Each path below is one point turned by a fixed rotation once a step. After each direction that follows a path, write how fast that rotation turns it, in degrees each step (0 if it stays still).
Each turn is a multiple of 5 degrees from 10 to 175, or 0.
Each row of a path follows its step; steps can be skipped.
Path 1:
step 0: [-58,-224,50,-58,111,20,190,-137,-191,-11,88,161,-23,73,36,-147,40,52,-104,79,65,177,-166,27,9,-93,63,-4,88,-249,-187,-51,-125,11,239,-185,-69,122,-106,19,-240,48,115,51,-102,-73,115,14,-124,-106,-169,54,14,-59,20,-121]
step 1: [50,97,-20,-162,76,138,7,30,57,210,78,33,120,264,-11,1,42,-62,72,-36,115,-47,-147,88,247,185,55,-54,-16,-236,-67,-113,-62,-128,-71,34,173,-141,152,-228,61,-3,43,-211,58,-14,-98,-25,-151,-73,-165,35,127,135,-98,-86]
step 4: [-70,21,-157,102,67,72,-34,180,-129,139,90,203,-8,-126,-187,89,-9,18,1,-100,-104,-143,-95,-137,-15,-216,-113,-168,-21,46,214,96,103,149,-20,121,-140,92,164,-98,127,14,115,77,-81,176,-123,230,-69,110,98,-7,-22,107,104,151]
step 5: [72,157,6,-10,39,17,-106,8,-1,-23,148,-67,-45,-153,5,22,302,-55,-165,-155,-17,-112,148,10,-213,-29,-8,-233,56,14,-37,135,241,81,155,-151,-22,147,4,61,-18,202,-90,107,-3,-121,-63,-30,230,-19,-228,-40,97,-103,-67,24]
step 7: [49,38,-131,-273,-15,165,52,91,-21,-11,99,-99,121,108,16,-59,258,103,95,334,36,57,-27,-41,20,93,13,108,128,214,51,-123,-49,-142,58,-12,39,-77,-33,-25,-17,93,-18,-81,240,73,90,89,-77,40,190,152,198,35,164,-115]
step 8: [12,-26,7,-18,90,-111,-38,35,18,-133,6,-181,79,-114,175,-93,-199,30,178,224,13,-40,42,-167,175,25,1,-60,33,-5,-75,-58,-131,-111,110,-149,-68,-166,-33,58,110,19,-171,-54,-99,-221,46,6,-171,377,-25,-40,4,-64,-208,118]
step 9: [-177,36,-89,79,-9,-167,-35,51,-86,-70,72,-30,-29,-40,-80,-196,-159,-157,93,-134,63,111,144,197,51,-96,269,-84,-141,-80,67,21,-38,-122,-175,124,99,47,-36,28,-154,-147,-6,-222,-64,-114,224,169,-50,118,41,-63,-101,133,124,17]
step 10: [-166,132,-33,141,-6,-160,128,29,-4,16,-53,15,-25,108,-88,-118,72,3,-114,99,-371,-111,-51,75,-184,-15,97,-255,39,-20,31,43,-206,40,-225,124,-114,-65,87,-73,-124,-21,101,144,187,137,-50,-103,8,0,-90,49,-72,137,-112,148]
step 12: [137,70,186,-146,-143,254,-162,-89,91,89,-127,225,-187,258,-152,64,29,23,-58,38,111,126,24,127,-11,39,-167,-3,61,-21,79,149,156,-6,94,163,102,-185,-77,33,-128,85,85,54,-147,-45,-76,-42,-115,33,-28,-138,30,-37,102,121]
Speeds:
[35,-1,16,-21,54,-2,36,24,56,13,-43,-45,40,5,-46,12,-16,-22,24,-17,0,-73,-37,6,52,-14,-31,27,-17,-33,-36,44,-43,6,-35,55,-18,4,-24,43,83,-58,25,16,5,-2,-33,-19,11,49,-43,-11,29,-13,-77,15] : 155
[-55,-12,-45,-33,-54,37,-40,-21,81,-63,-7,10,-4,-28,3,18,-32,-42,-15,-39,26,-22,2,57,51,-1,0,-102,-29,-71,9,28,5,-61,47,-9,23,10,14,-11,-19,30,-22,21,3,33,-25,2,22,34,20,18,20,-6,-25,-26] : 95
[13,30,-54,46,47,-21,-4,-10,37,-39,-74,-6,32,-8,-52,25,-34,-7,-27,-2,17,9,13,18,-43,-22,31,-12,-7,60,14,-69,-50,11,14,-61,33,13,14,-35,-18,-42,35,-49,5,3,-67,65,35,42,-8,-16,-43,-23,13,47] : 60
[-36,-57,4,-7,64,1,17,6,-20,2,-2,-22,-54,23,-4,-47,-9,16,-28,-25,11,-48,-24,-20,29,-30,-13,-44,35,43,48,8,-42,-22,21,62,89,-58,52,50,-11,-2,61,-32,24,42,-17,1,-11,-56,-5,42,14,8,48,-7] : 120
[11,-54,-21,35,-78,-56,-12,42,56,2,88,5,-45,-30,-27,-19,27,10,-28,-26,20,-22,21,-14,-53,-46,26,-18,-18,-20,-25,-62,-8,25,-36,27,-30,-5,46,10,34,-20,73,-6,-4,-31,2,-46,-33,56,27,21,-5,-37,6,-7] : 65
[-35,44,52,0,-55,-24,28,54,-48,-42,-10,49,34,-51,20,-4,7,-54,16,-14,-26,6,1,16,-73,8,-34,-2,-11,-24,37,20,-78,4,0,15,23,-20,69,41,34,-47,-36,15,-41,-47,-19,59,20,-35,22,35,25,17,-13,15] : 60
[42,29,30,-31,2,30,-15,47,3,28,-38,42,57,-38,-36,-41,-33,39,32,-53,-7,7,-7,21,-13,36,-43,-43,-32,-19,-18,-18,-17,16,42,-9,-11,19,-4,51,-42,-24,10,-39,23,33,87,-68,-4,18,-15,44,-66,-16,65,8] : 120
[11,13,13,-104,36,-74,8,-21,24,-21,-38,42,15,-21,3,26,-36,8,51,46,37,36,-23,-56,-33,-44,-8,-19,-16,-35,-20,-12,34,7,-27,36,-2,-36,-9,-29,-8,42,7,-46,30,-63,-55,-20,24,-9,2,35,22,3,43,-65] : 60
